In the data rows, the value 128 means zero.
A hidden rule labels the rows of this table. It goes by one to three of the table's principal directions, not those with the most spread.
[148 126 137 110 108 130 106 133 124 110  94 157 134 116 111 148 108 136 163 169 157 105 146 100 128  68 110 144 172 110 167 142 150 134  94 161 163  95 136  86 117  89 106 104 131 130 112 111] Q76
[149 185 150  84 135  85 120 140  36 100 170  81 130 108 111 138 101 161 128 206 118 111 138 107 128 120 155 120  94 132 125 132 120  95  60 107  81 168 100 127 148 115 120  76 162 103 158 196] Q397
[148 166 129 150  98 120 122 147 126 105 150  92 121  94 105 112 125 136 152 165 139 175 131  81 112 110 139 119 127 153 110 113 150 128  93 104  97 137 108 113 134 171 194 117 102 110 145 141] Q397
[118 108 101 113  84 125 123 134 131 132 114 112 145 111 143 143 141  92 124 108  98 133 164 103  99 144  99 118 132 105  99 138 132 152 147 116 111 124 119 180 137 131 107 168 121 145 150 148] Q397
[117 105 129 129 224 133 155  49 101 163 153 175 113 231  93 109 157 108  84  88 133 198 110 218 125 213 157 155 124 185  89 112 103 174 216 170 104 146 147 171 131 131 114 183 190 157 155 122] Q397
[108 162 140  97  45 162  84 110 122 143 124 156 105  68  98 118  88 158 156 134 128 118 158 127 149  57 122 141 177 116 124 128 155 112 143 113 107 132 131  67 122 126 128 133 107 169  97  79] Q395
[195 167 104  77 128 175 101 150 140 135 164  91 103  98 137 109 118  86 163 165 105 154 148  87 110 125  56  60  89 165 114 184 119 149  54 113  63 114  73 185 124 152 102 100  81 112 178 191] Q204
[115 122 121 138  93 114 143 145 146 121 105 127 116 123 133 122  98 109  95 126 138 117 120  83 129 119 128 167 135  95 116  91 148 146 112 116 141 123 147 115 150 123 136 161 107 135 116  93] Q204
[127 113 128 169  65 157 113 131 122 137 129 135 151  93 121 146 141 134 151 107 131 130 143 134 104 136 164 119 155 132 101 136 135 140 179 163 158 123 127  96  94 140 137 157 112 141 129 127] Q70
[160 132 138  70  61  91 107 165  97  64  69 112 163  67  95 204 101 151 201 157 103  78 181 115 126  22 114 101 176  69 185  94 136 119 108 121 188 103  71  60 134  68  94 134 132 128  74 108] Q204
[160 111  92 136  98 103 133 188 126 122 146  65 108 136 162 104 138  95 107 115 126 101 134  79 124 147 127 140 110 170 113 147 131 145 107 129 122 134 120 150 137 172 141 104  91  96 137 172] Q204
[212 111  91 123  37 111 107 198 138 107  56  76 131  60 151 126  98  91 168 152 105  43 182  55 146  89  73 113 153 128 202 135 140 120  93 146 201  79  97  98 165  99  90  97 124  89 108 123] Q397
[107 168 158  67 126 146 100 103  77 128 153 147 107 107  92 149  87 162 150 166 120 119 143 161 155  99 151 120 134 103 116 133 114 109 128 124  94 142  95 101 119  87  85 133 162 152 126 124] Q76
[117 125 183 152 171 128 124 108 105 110 173 119 143 138 107 165 129 177 150 158 127 122  92 163 134 144 183 100  93 114 122 127  95  90 106 133 148 136  82 116 115  90 132 121 178  78 142 163] Q76
[118  73 143 197 166 176 140 127 169 150 148 132 153 166 169 170 163 106 117 105 134 149  85 158 103 179 137  91  96 120  99 162  99 152 122 173 175 112 130 168  81 124 124 135 121  87 161 173] Q397
[123 110  75 160 101 167 194 248 240 136  44 126 158 141 226  90 153  17  90  95 117 199  97 158 140 221  81  85  73 149 126 142  84 154 165 133 142  63 106 174  92 195 121 201  71 132 129 141] Q70
[148 130 146 103 144  37 142 141  69  68 109  89 133 143  72 164 108 165 168 176 133  75 178 131 173  71 171 140 155 102 195  56 128 112 126 132 183 138  95  65 165  82 125 108 197 107  75  96] Q397
[160 136 112  77 164 109 119 128  95 115 118 103  74 135 119 135 114 131 140 167 134 111 155 107 153  89  86 130 141 112 157 122 136 146  93 121 121 137 125 114 154 105 110  74 156 120 146 137] Q395
[143 177 146  55 187  72 153 153  91  70  96 137 118 136  92 118 113 151 137 206 161 120 123 108 165  83  96 149 130 108 201  74 126  94  68  94  93 127 130  79 163 104 140  85 157 133 102  86] Q76
[ 91 100  96 124  77 177 108 105 132 171 125 150 125 107 169 159 159 119 104  58 116 124 138 115  78 126  97 140 163  98  75 174 153 155 168 130 102 145 180 161  95 142 109 135  77 174 155 145] Q397
[153 118 117 103 146 113 123 124 120 131 118 125 104 141 122 115 109 112 109 104 107  97 114 139 148 134 116 146 132 163 145 123 117 125 139 124 120 116 106 142 162 112 103 135 146 111 117 106] Q70
[117 128 153 139 184 147 111  59  84 137 179 146 133 151  81 172 149 176 162 129 141 144 131 169 115 124 180 120 148 118 103 135 126 143 151 158 132 152 125 115 105 107 134 114 166 139 144 139] Q456
[134  92 114 155 149 123 142 105 143 140 132 114 100 169 134 128 133 117 105 100 135 122 113 109 120 142 133 155 124 115 107 111 143 171 125 137 160 138 154 131 150 129 147 135 123 116 139 127] Q397
[ 96  59 101 145  95 184 127 120 154 164  88 177 168 127 169 177 169  96 108  39 108 113 125 159  91 176 105 129 162  98 101 170 112 147 212 165 157  93 134 177  84  99  55 189 127 162 143 128] Q456
[139 126 132 176 177 145 137  90 136 142 151 126 124 153 128 120 169 155 122 117 146 167  91 128 111 145 117 133 124 151 125 133 135 124 108 123 129 146 155 133 130 149 182  77 136 106 159 149] Q397
[ 76  55 126 172 176 144 146  95 158 156 122 151 117 182 160 135 202 152 108  58 133 130 101 182 141 190 123 142 135 120 130 142 104 100 211 135 153 132 151 156 108 116 124 126 185 119 148 135] Q70
[167 168 134  83 135 116 104 123  70 113 153 108 112 118  91 125 122 141 175 202 145 125 173  97 132  97 123 118 138 149 149 144 141 127  85 146  90 141 125 109 136 124 132  70 145 126 143 151] Q397
[112  95 143 174 154 116 134 139 141 112 134 134 172 147 149 152 161 145 126 130 150 125 100 125 102 134 146 130 121 111 127 152 124 127 106 141 170 118 138 137  99 126 145 108 131 104 137 166] Q395
[196 162 142  53 205  86 142 137  13 111 127 106 122 189 113 145  91 120 122 224 139  80 145 147 184 139 149 157 110 142 193 128  91 125  50 196 154 144 134  95 171  53  61  34 219 114 115 160] Q397
[158  45 104 213 173 147 170 157 218 137 110 113 149 191 198 130 185  58 100  71 130 158  71 120  83 206 109 108  78 145 115 143 112 181 116 169 202  95 156 182 115 156 158 147  80  79 148 164] Q204
[125 167 100  88  92  72 139 169 122  93  97 111 100  94 113  83 108 130 117 144 137 126 152  74 140  85 105 161 150 129 144  82 163 120 129  65  77 136 130 103 160 166 161 135 101 154 109  87] Q397
[130  80  93 181 111 178 132 164 189 179 149 103 143 121 218 124 179  86  93  50 108 102 117 130  99 176  75  74  95 161 112 195 111 127 142 134 126 128 148 210  81 183 109 104  55 101 156 179] Q456
[160 126 106 155  92 130 147 183 182 119  85 118 140 109 158  93 154 107 147 143 150 145 155  95 127 114  61  97 132 153 182 131 141 114 116 127 150 102 142 123 106 166 142 100  94 117 126 132] Q395
[ 96 114 105 128  74 137 121 151 149 136  99 149 136 106 160 138 133 118 125  95 136 105 146 103 114 103 133 155 163  96 124 147 155 136 151 141 140 122 179 114 104 136 124 132  75 172  96 101] Q76
[151 121 114 120  86 134 109 149 139 104  92 110 150  76 119 167 133 147 188 133 115  95 167 103 134  76  90 101 168  87 169 133 132 113 119 113 173  94  71 110 125  94 100 112 144 121 119 127] Q397
[ 91 111 140 149 132 112 147 125 126 132 122 154 111 152 156  90 141 145  59 113 157 121  66 105 123 164 138 203 116 125 113 118 139 101 122 114 115 150 200 111 143 137 167 118 125 129 135 119] Q76
[111 129 162 134 149 134 121 107 110 123 143 170 131 158 100 110 136 143 136 162 163 170 115 149 138 148 166 163 138 145 121 130 121 122 136 165 132 127 151  97 117 115 146 129 166 146 122 118] Q395
[122 132 121  93 114  92 125 149 110  94 120 119 124 128 111 117 144 132 150 157 142 131 148  91 119 116 126 148 138 123 126 127 142 132 126 113  95 126 123 117 137 142 153 133 130 138 133 138] Q70
[ 96  99 143 137 163 136 131 103  85 129 167 132 143 173 124 194 158 132 119 122 141 156 122 150  96 149 176 140 134  96  73 135 119 171 133 170 136 155 151 141  98 111 128 132 142 142 148 164] Q397
[ 63 140 102  64  38 151 123 149 128 134  80 161 106  86 133 108 132 119  98 105 117 162 149 127 141 129  62 161 172 102  95 124 131 109 197  66  41 120 109 139 123 140  98 192 139 194 149 106] Q397
[129 103 125 185  74 213  95 144 219 171 127 152 144  64 172 109 127 123 120  85 112 128 108 147 115 122  34  55 127 162 122 201 113  97 140  97 135  76  60 191  62 148  70 146 100  87 180 168] Q456
[ 72 160 151 135 166 202 133 112 144 160 199 148 113 132 138 119 138 139 107 137 141 203  98 166 135 172 126  91  83 111  61 150  95 122 121 101  62 154 113 167  76 153 123 139 121 155 176 161] Q456
[187 165 121 132  53 157  94 184 164 138 144  74 159  51 149 119  82 101 159 154  90  95 169 104 140  74  64  41 108 167 157 173 117 106  53 103 131 100  47 166 116 150  86  94  79  79 124 168] Q397
[ 98  98 130 204  97 142 132 107 184 157 160 118 103 121 145  95 144 155  92  51 118 131  93 131 120 147 133 130 119 157  97 116 139  96 173  86 129 147 128 150 119 168 163 153 101  99 138 121] Q204
[ 55 105 160 196 205 195 140  71 195 189 161 187 157 180 170 137 144 115  78  79 118 202  52 222 120 200 152 106  82 127  76 169  90 131 150 142 131 125 153 204  87 130 126 162 136 126 150 142] Q397
[107  88 135 191 152 182 132  96 222 166 104 194 178 142 146 144 131 109 121  39 103 146  84 211 116 150 132  95 133 145 132 148 105 129 192 150 186  74 105 173  87 113  88 199 113 127  98  86] Q397
[104  95 148 178  79 161 113 120 180 137 107 164 188  94 138 169 130 143 144  82 108 112 109 158  96 116 130  91 143 118 129 155 122  99 164 132 170  84  87 149  81 105  94 182 117 103 122 128] Q204
[179 134 148 173 169 100 130 117 141 113 151  97 106 146  93 105 104 151 149 166 150 112 126 107 161  96 135 124 125 162 180  95 136 112  74 132 176 123 107 104 155 117 153  78 155  68 114 110] Q397
[157 136 117 138 110 215 102 110 173 190 155 140 113 110 144 104  81  73 118  97  88 136 110 158 125 171 116  79  92 175  81 182 105 158 136 151 111  97  80 184 114 135  70 182  93 119 156 141] Q76
[110 128 130 147 136 136 135 156 165 142 149 121 149 129 177 112 137  96  92 106 106 157  92 148 107 165 121  94  76 163 102 160 108 118 119 109  90 130 127 194 107 172 139 141  83 106 141 164] Q395
[117 122 108 111 178  78 186 143 117 112 135 100  70 203 140  59 164 102  66 140 159 167  99  86 141 204 121 192  81 138 104  74 130 147 119  99  71 170 188 133 182 176 199 129 134 136 154 131] Q456
[149 160 148  87 120 165  87  95  98 128 146 148 126 107  54 140  91 150 157 161 121 159 146 169 154  81  83 107 172 155 121 138 108 130 125 108  99  99  14 133 122  96  71 146 196 124 157 136] Q395
[115 182 140 107 117 107 132 117 124 132 157 102  68 120 113  49 112 157 122 167 131 155 137 111 167 126 119 135  95 156 131  98 141  82 113  69  56 175 146 108 165 172 185 103 131 127 134 122] Q397
[107 100 186 215 144 104 124  88 122  83 145 139 153 125  63 173 162 235 185 147 184 130 113 128 125  67 187 145 179  85 153  72 152  99 131 130 219 136 127  29 107 102 207  98 177  97 107  99] Q397
[125 124 144 136 198 127 156 140 149 112 157 101 123 157 133 127 157 135 131 142 130 151 102 149 147 158 112  86  76 119 134 109  92 115 103  98 119 136  94 149 127 139 148 116 146  95 146 150] Q76
[120 113 139 153 117 217 100 101 216 181 125 179 135  92 153 106 115 115 113  71  95 138  84 182 125 135  52  68 111 154 117 175 103 109 149  99 118  86  83 179  97 133  85 173 102 109 151 121] Q395
[190  79 100 182 141 136 126 120 160 149 114 126 125 142 138 112 143  99 117  71 130 104 122 126 113 131 101 129 151 183 152 129 140 165 150 166 193 108 147 132 134 142 129 115 105 103 120 106] Q395
Here are more rows. What is the label of each one?
[147 106 127 159 139  73 126 119  91 103 155  82 120 135 101 136 146 150 138 128 135 108 145 100 113 119 170 141 137 136 123  94 148 145 135 131 153 159 136 107 153 142 179 110 141 102 130 135] ~ Q395
[121 106 144 166 108 110 160 134 152 116 115 135 124 151 130 101 130 142  95 104 141 126  82 126 127 154 152 161 110 137 125  85 130 109 142 119 159 130 141  94 137 136 159 166 120 108 113 111] ~ Q204
[162 181 113  75  69  52 137 204  86  78  64 105 118  74 107 100  74 137 145 189 143  61 186  82 184  54 123 157 168 131 223  72 152  83 113 113 135 120 128  45 163 119 115  92 132 143  59  60] ~ Q456
[150 133  96  81 181 113 125 134  70 110 126 110 101 143 106 143 152 113 165 162 152 116 167  91 143 138 148 160 157  98 137 123 134 173 126 166 120 135 157  98 155 112 140  82 153 171 125 107] ~ Q395
[110 123 113 133 124 190 135 134 201 170 102 172 106 120 174 103 106  86  91  90 121 146 101 151 135 145  78 108 112 123 117 146 121 140 146 123 120 102 144 158 102 137  89 167  82 150 134  99] ~ Q456
[130 160 120  69  82 133  93 146  93 116 106 131 146  77 120 166  91 116 162 176 117 105 176  96 126  79 115 125 161  86 135 159 138 135  94 136 111 107 107 128 128  89  78 119 133 156 125 132] ~ Q397
[109 154 146 111 138 139  85  73  90 141 176 131 126 111  90 163 115 161 161 163 131 137 169 130 114  70 133 105 153 106 102 156 150 147 109 125  95 153 124 141 111 121 125 100 142 140 154 151] ~ Q397
[111 191 138  63 127  80 132 153  96 118 125 102 118 104 164 105  80 140  75 177 100  97 107 107 144 103  96 132  76 119 145 139 128  71  47  52  49 160 134 157 166 132 118  81 122 107 139 167] ~ Q397
[148 159  99  22 180  89 167 152  42  98 109 116  82 188 131 116 141  82 114 176 145 154 139  91 140 187 164 204 108 101 121  92 123 170 102 170  83 168 213  86 186 113 148 103 134 204 108 113] ~ Q204
[114  81 127 188 137  87 134  99 124 117 119 125 138 138 122 156 164 172 124  91 150 101 132 110 105  96 148 162 172 100 145  96 164 132 153 130 193 151 181  98 132 124 171  99 137 119 115 107] ~ Q397
[100  68 110 148 129 129 160 151 176 129  73 147 145 152 182 156 158  97 109  67 118 112 106 143 112 166 135 135 120  85 132 122 119 142 176 151 182 107 165 135 114 114 115 173 104 139 105 110] ~ Q76
[135 104 131 130 184 124 151  72 121 156 116 162 108 217  90  98 138 110 110 115 140 164 137 206 163 172 126 149 142 184 142 105 110 154 201 171 140 122 131 135 144 121 109 162 206 132 132 104] ~ Q397
[118 187 162  70 159  76 140 122  59 100 146 116 150 145 109 143  90 148 107 216 130 135 129 129 127 101 137 128  91 103 128 117 124 120  47  99  81 162 125 132 148 113 124 102 159 120 145 179] ~ Q397
[124 139 144 160 181 120 149  94  94 134 205  91 119 174 107 126 148 165  97 120 136 158  94 144 130 160 165 141  98 148  85 105 113 127 105 105 110 181 115 141 139 152 169  99 153 105 154 169] ~ Q397
[ 99 168 130  95  83 108 106 139  89 119 175  83 102  85 116 109 112 155 129 146 104 121 144 100 139 127 154 133 111 126  87 130 130  93 123  70  51 165  93 138 149 150 148 128 131 130 143 154] ~ Q395
[112  87  86 128   3 117 132 197 213 105  28 149 127  51 159  89 145 106 132  50 116  87 144  73 123 103  64 150 177 113 169  93 158  90 207  79 140  79 138  98 134 152 139 200  59 158  74  35] ~ Q76
[149 117  81 148  28 127  98 196 163 132 115 103 160  57 174 114 130  79 127  95 119  91 159  51  77  93  97 118 151 156 115 179 167 154 116 125 120 107 148 157 108 192 142 123  17 132 117 138] ~ Q395
[103 113 162 153 161 178 127  63 188 138 133 189 140 147  71 150 115 149 163  87 119 181 106 214 133 118 147  91 139 111 107  97 109 149 189 127 168  94  63 119  98 100 110 229 149 143 109  77] ~ Q76
[138  75 124 199 138 184 136 155 163 155 133 118 170 130 197 155 184 127 122  93 127 100  91 147 116 191 106  86 101 130 135 195  87 101 125 160 186 102 111 168  77 119  92  88 138  79 169 200] ~ Q76
